In the rows, 128 means zero.
Each run below is a few steps of one of 6 hidden systems, one row a step.
gamo, path 1 (8 x 18):
[[120 102 138 109 130 138 135  99 160 131  72 125 126  97 137 169 157 114]
 [125 134 122  90 117 133 109 142 144 114 128 112  90  94 141 136 196 129]
 [164 185 107 128 114 130 101 151 125  90 172 133 113 115 124 133 149 146]
 [166 156 146 152 121 130 113 109 108  74 131 133 168 138 108 142 105 150]
 [144  82 175 143 123 126 147  95  92 103 111 107 154 147 138 133 130 154]
 [150  74 138 140 110 121 166 130 119 161 129 116 105 139 175 128 150 157]
 [165 123  98 142 118 125 143 147 170 178 117 155 111 106 159 151 129 143]
 [141 146 120 120 143 135 103 130 166 130  85 151 135  66 113 169 138 123]]
Keza, path 2:
[[ 87 132 144 125 144 148 124 118 115 156  82 132 148 135  99  93  67 101]
 [113 100 139  94 131 128 126 165 141 162 131 115 125 122 127  50 124 133]
 [134 128  89 136 142  99 117 184 153 155 194 142 124 127 126 115 131 125]
 [110 166 108 158 152 124 108 143 117 133 147 154 142 131  89 144  81 104]
 [ 97 139 153 124 149 153 118 128  94 142 110 114 142 136  94  82  74 122]
 [120  94 139 109 139 128 138 157 133 160 163 102 127 149 131  62 119 140]
 [128 119  89 150 140  91 137 167 162 159 181 152 139 148 132 119 110 117]
 [113 151 112 157 144 120 114 143 127 149 114 165 152 117  96 130  70 101]]
Mavi, path 3, 8 rows:
[[150 120 100 105 131  97 102 167 204 140 111 164 142  62 126 130 160 121]
 [118 150 130 131 152 115  73 170 100  95 135 145 129  52  84 156 168 126]
 [124 194 140 135 133 167 102 122  51  80 157  99  91 124 104 151 135 145]
 [160 173 138 122 106 166 145  77 123  82 158  91 131 206 139 118  95 150]
 [159  77 150 136 101  98 169  86 159  98 123 134 185 195 156 104 107 136]
 [134  37 145 163 108  73 164 140 124 160  81 167 153 119 162 122 136 135]
 [130 100 114 148 131 132 139 162 122 212  83 155  84  61 152 167 145 140]
 [130 177  94 101 155 172 102 138 173 160 123 119  81  67 118 193 153 120]]
Guro, path 4:
[[ 80  34 168 142 171  97 154 105 107 120 156 101 176 168 114 139 126 115]
 [ 83  74 123 143 114 119 181 136 105 202 118 127  91 173 168  81 103 115]
 [157 163  85 134 113 141 139 153 188 204 110 165 123 135 142  89  61 124]
 [133 134 105 127 173 108  92 151 200 136 132 167 191  86  78 153  93 102]
 [ 43  97 124 132 183  92 102 161 102 123 166 126 136 103  79 148 151  79]
 [ 62 153 115 117 132 135 134 147  84 143 188  98  79 180 124  72 114 101]
 [155 160 118 110 116 144 142 116 165 121 169 112 156 208 130  51  66 135]
 [157  58 150 136 144  87 140 120 181 118 132 142 220 154 123  97  97 139]]
Keza, path 5, 8 rows:
[[131  70 132 115 130  86 122 143 166 118 104 143 142  79 139 152 195 123]
 [118 153 107 149 113 117 115 150  94 123 114 153  78  78 138 185 174 119]
 [132 205 125 115 112 185 115  99 105 100 116 106  85 129 127 152 128 130]
 [135 130 155  89 128 155 128  79 148  66 150  78 146 166 128 119 144 137]
 [132  63 147 142 112  74 154 113 121  78 148 126 163 162 149 135 167 134]
 [164 112 125 185  89  96 157 123  99 130  88 171 127 130 166 158 124 146]
 [183 147 136 133 117 172 134 107 147 158  63 137 118  93 146 157 108 161]
 [129 106 140  80 159 165 119 108 181 141 106  92 119  85 124 166 168 129]]
kesas, path 6:
[[122 100 117  91 136 120 141 108 187 106 165  97 130 151 149 145 180 119]
 [101 128  98 128  98  66 120 156 145 101 131 167 132 123 133 105 163  89]
 [131 160 139 139 108 128 102 159  80 131  94 156 125  99 108  79  96 131]
 [161 126 166 136 162 173 123 124  90 138 143  91 138 125 109 129  96 175]
 [139  96 130 145 148 129 157  95 142 119 169 103 136 162 144 184 140 141]
 [114 125  93 134  93  98 155 111 163 123 100 159 119 150 163 147 143  92]
 [129 143 124 102 103 129 114 147 151 147  69 148 119  91 129  85 123 118]
 [139 121 149 107 163 148  95 160 120 141 146 103 133  81  97 109 136 152]]
kesas, path 7 (8 x 18):
[[ 71 154 111 101 125 167 140 118 140 188  71 125  78 126 136 112 103  87]
 [113 143 134  56 155 168 107 141 174 145 162  79 114 129 109  68 132 125]
 [101 113 127 118 160  87 106 155 137  86 217 113 168 154  94  97 140 109]
 [ 96 128 125 181 112  79 142 136  66 108 143 163 151 180 117 102  84 101]
 [153 131 142 159 106 152 162 110 105 173  91 137 136 173 147  89  42 149]
 [176  88 134 120 159 158 154 113 200 192 129 110 157 138 144 133  90 160]
 [ 94  79  98 123 172  94 138 135 206 167 138 141 145 110 124 183 143  86]
 [ 34 140  96 114 135 116 117 149 128 161  99 148  91 107 110 125 134  54]]
Guro, path 8, 8 rows:
[[100  51 112 121 153  87 141 159 182 183 126 142 131  93 141 144 163 107]
 [ 95 159  66 163 124  94 125 184 111 171 158 172  84 123 130 143 124  94]
 [104 216 110 127 143 153  91 136 115 115 141 139 138 135  75 104  61 100]
 [ 98 113 162  75 175 140 103 110 156  87 162  83 182 147  80  87 120 116]
 [105  50 138 120 132  87 163 138 134 121 190 102 139 181 154  92 163 129]
 [149 111 109 185  92  97 175 144  99 170 142 160 122 185 172  96  83 144]
 [160 134 132 155 140 148 130 128 139 187  74 162 166 117 111 116  36 139]
 [ 99  88 131 109 196 141 108 139 183 181 109 127 154  70  91 162 117 107]]
zatu, path 9, 8 rows:
[[113 103 165 106 155 165 126 133 135 193  78 118 157 125 106  47  49 129]
 [102  79 122  86 191 150 138 148 191 203 180  85 123 128 120 116 129 124]
 [ 52 140  67 127 149  91 134 152 154 144 192 135 101 162 119 143 137  60]
 [ 52 188 113 115 110 117 100 138 101 105  96 153 119 135  92  72  96  58]
 [110 125 174  62 141 151  90 146 129 113 113  94 147 106  91  23 123 131]
 [131  74 143  98 169 107 125 160 159 123 227  88 164 158 118  69 142 149]
 [ 92 110 102 168 139  81 161 136 124 138 195 142 159 215 123 108  79  96]
 [ 71 136 126 137 127 140 151 113 125 185  72 148 136 172 119  74  37  84]]
gamo, path 10, 8 rows:
[[126 149 121 112 158 138 107 154 145 138 178 118 146 142  96  80  90 129]
 [ 91 106 130 150 164 103 129 127 114 120 158 135 167 155  96 133  97 102]
 [ 66 105 133 144 118 114 150 114  89 142 100 134 117 158 136 113 107  93]
 [104 130 119 103 115 150 146 132 142 177 110 118  99 152 142  70 101 113]
 [115 128 101 105 154 126 118 155 187 164 155 131 143 130 111  95 102 108]
 [ 74 124 114 130 158 100 107 147 131 128 141 146 150 116  90 133 117  81]
 [ 66 151 131 129 128 134 120 127  78 121 112 125 105 138 109 112 115  90]
 [107 156 129 109 126 157 132 118 122 138 148  98 112 175 126  75  92 118]]
Mavi, path 11:
[[109  68 157 103 172 127 127  99 146  97 139  89 141 102 120 200 198 126]
 [ 94 145  95 138  82  91 139 131  94  89 142 137  68 141 164 153 197  99]
 [180 214 101 132  65 141 116 135 132 113  94 163 108 129 144  88  99 142]
 [200 124 171 119 148 153 103 114 159  99 114 118 194 101 101 116 100 177]
 [128  50 171 151 160 102 138 110  92  95 156 103 155 127 130 181 173 150]
 [108 128 101 171  89 112 168 116  82 140 118 144  68 156 179 178 151 117]
 [168 180 101 114  84 160 137 111 178 157  63 155 102 121 159 126 102 128]
 [172 109 148  82 145 135  96 128 197 104 106 123 172  72 111 126 159 146]]
zatu, path 12:
[[143  93 130 121 118 140 157 129 117 147 159  89  78 140 172 141 180 158]
 [160 167  77 148  85 102 140 136 160 118 148 163 112 153 162 144 134 123]
 [138 152 132 144 113 121 108 113 136 105  64 170 165  97 106 148  99 113]
 [130  89 178 120 156 150 115 125  95 132  96 103 130  77 113 143 146 155]
 [153 121 122 133 129 140 141 142 110 132 189  95  83 136 159 150 170 161]
 [154 178  91 150  91 116 138 111 144  96 143 154 125 169 148 152 119 117]
 [135 128 152 131 109 125 121  95 131 101  48 157 166 114 120 134 111 119]
 [145  73 167 122 142 134 129 138 108 149  99 114 124  80 135 131 158 163]]

Which system made each of these runs?
path 13 (2 x 18):
[[172  92 147  96 172 118  93 180 170 133 189 111 181  94  98  75 131 168]
 [ 95 100 118 188 176  76 124 151  87 120 184 152 160 128  93 186 121 108]]
 | kesas
path 14:
[[ 76  95 148 124 149 122 111 183  82 191 103 136 119  89 105  65 109 116]
 [131 156  91 110 171 167 118 170 163 196 202 101  96 131 116 107 101 139]]
 | Guro
path 15:
[[114 180 124 118 148 181  98 166  71 155 156  95  52  84 114 138 148 148]
 [151 212  97 133 145 174 123  95 151  99 189 106 125 176 114 174  90 130]]
 | gamo
path 16 (2 x 18):
[[112  92 125 115 175 112 115 151 166 147 150 124 153  94 104 141 141 117]
 [ 69 132 108 145 141 109 120 155  92 147 133 143 102 110 115 144 136  91]]
 | Keza
path 17, 2 rows:
[[101  89 176 136 156 110 112 125  63  75 151  99 145 113 102 151 170 136]
 [122 115 133 171 101 129 169 116  57 139 139 116  83 176 171 140 128 148]]
 | Keza
path 18, 2 rows:
[[111  98 129 104 144 115 118 143 152 126 136 118 120  94 131 143 181 120]
 [ 98 155 109 130 118 111 111 155 101 113 143 140  98 110 122 130 159 106]]
 | kesas
path 19 (2 x 18):
[[ 94 126 120 172  95  98 153 120  84 139  89 164 119 156 141 128 101 101]
 [144 147 139 111 111 167 124 135 130 175  64 132 105  97 135  89  99 144]]
 | zatu
path 20 (2 x 18):
[[ 74  90 158 137 124 142 160 105  43 143 112  90  78 149 148 139 145 126]
 [151 162 114 105  86 179 158 108 155 168  96 114  78 160 174  94 103 140]]
 | Guro
path 21, 2 rows:
[[151 185  95 140 109 141 122 157 110 139 170 130  79 134 140 121 128 144]
 [166 170 121 142 132 142 116 104 157 103 130 144 171 147 108 140  78 136]]
 | gamo
path 22 (2 x 18):
[[106 107 128  87 172 137 111 123 157 101 181  80 111  96 116 188 211 123]
 [129 183  83 151  85  92 122 133  99  60 175 146  88 145 146 168 184 114]]
 | gamo
path 23:
[[103  45 111 123 139  86 175 147 170 175 183 115 131 180 162  95 139 119]
 [ 83 114  73 161 127  68 141 176 153 192 120 191 124 121 129 119 102  73]]
 | Mavi
path 24 (2 x 18):
[[138  85 157  93 103 113 137 129 109  74 167  82  99 129 165 113 229 164]
 [209 154  95 178  85 100 140 173 102 125 188 154 101 141 170 125 141 180]]
 | gamo
path 25, 2 rows:
[[155  71 131 100 121  92 135 161 185 144 136 133 160 124 148  62 147 147]
 [131 109 102 165 157  86 112 190 125 167 158 173 147  88 107 137 117 128]]
 | kesas
path 26, 2 rows:
[[138 144 148 171 101 124 133 116  55  99 118 136 121 146 133 135 116 145]
 [187 135 141 143  99 157 152  97 125 130 107 120 123 149 160 139 109 171]]
 | kesas
path 27:
[[148 141 116 108 115 121 118 122 170  96 129 133 129 110 137 152 169 124]
 [125 138 137 132 123 119 112 116 109  78 123 133 130 109 117 164 163 122]]
 | Keza
path 28, 2 rows:
[[ 84 107 160  87 163 153 112 108 126 112 116  87 127 109 102 138 155 113]
 [ 88 108 123 116 108 105 146 130 106 112 155 109  91 156 153 112 175 109]]
 | Keza
path 29:
[[165 167 150 165 122 151 119 113  78 103 111 137 145 130 110 139  85 158]
 [146  89 177 125 140 158 150  77 118 119 111  91 153 153 138 142 117 157]]
 | gamo
path 30:
[[188 133 146 146 141 144 108 156 106 135 133 133 131  80 117 139 124 181]
 [143 131 136 154 156 144 128 104 112 113 134 121 128 112 120 215 139 143]]
 | kesas
path 31 (2 x 18):
[[196 182 106 161 119 101  90 161 137  94 151 178 165  98 104 137 110 151]
 [143 133 179 161 153 146 104  95  71  83  96 125 173 105  89 172 100 150]]
 | Mavi
path 32 (2 x 18):
[[131 192  71 140  97 106 122 156 151 128 152 166 111 148 136 112 110  99]
 [131 157 146 123 125 130  97 120 135 100  89 151 183 122  88  90  77 112]]
 | gamo
path 33, 2 rows:
[[134  84 138 172 135  81 146 123 102  99 164 140 163 158 127 150 128 132]
 [122 102 139 166  96 114 162 119  83 151  72 153 112 140 161 130 115 132]]
 | gamo
path 34:
[[127 114 151 125 121 138 130 119 141 159  45 149 149 103 122 110  90 123]
 [130 103 138  89 140 143 112 163 151 166 112 112 107  76 130 103 163 142]]
 | Keza
path 35 (2 x 18):
[[130  63 142 131 132 106 147 137 164 174  89 149 163 125 139  92 102 128]
 [ 97  85 125 121 158 122 124 165 136 193 111 135 111  74 120 134 141 116]]
 | gamo
path 36, 2 rows:
[[128 136 148 119 175 148  86 145 129 131 119 124 162  74  75 135 107 135]
 [102 107 154 120 171 151 125 120  92 112 182  75 116 136 110 149 150 138]]
 | zatu
path 37:
[[109  93 143 124 133 110 125 102 139  98  77 139 138  84 130 197 183 108]
 [126 150 125 115  86 128 119 137  95 102 102 129  67  92 154 141 199 131]]
 | Mavi
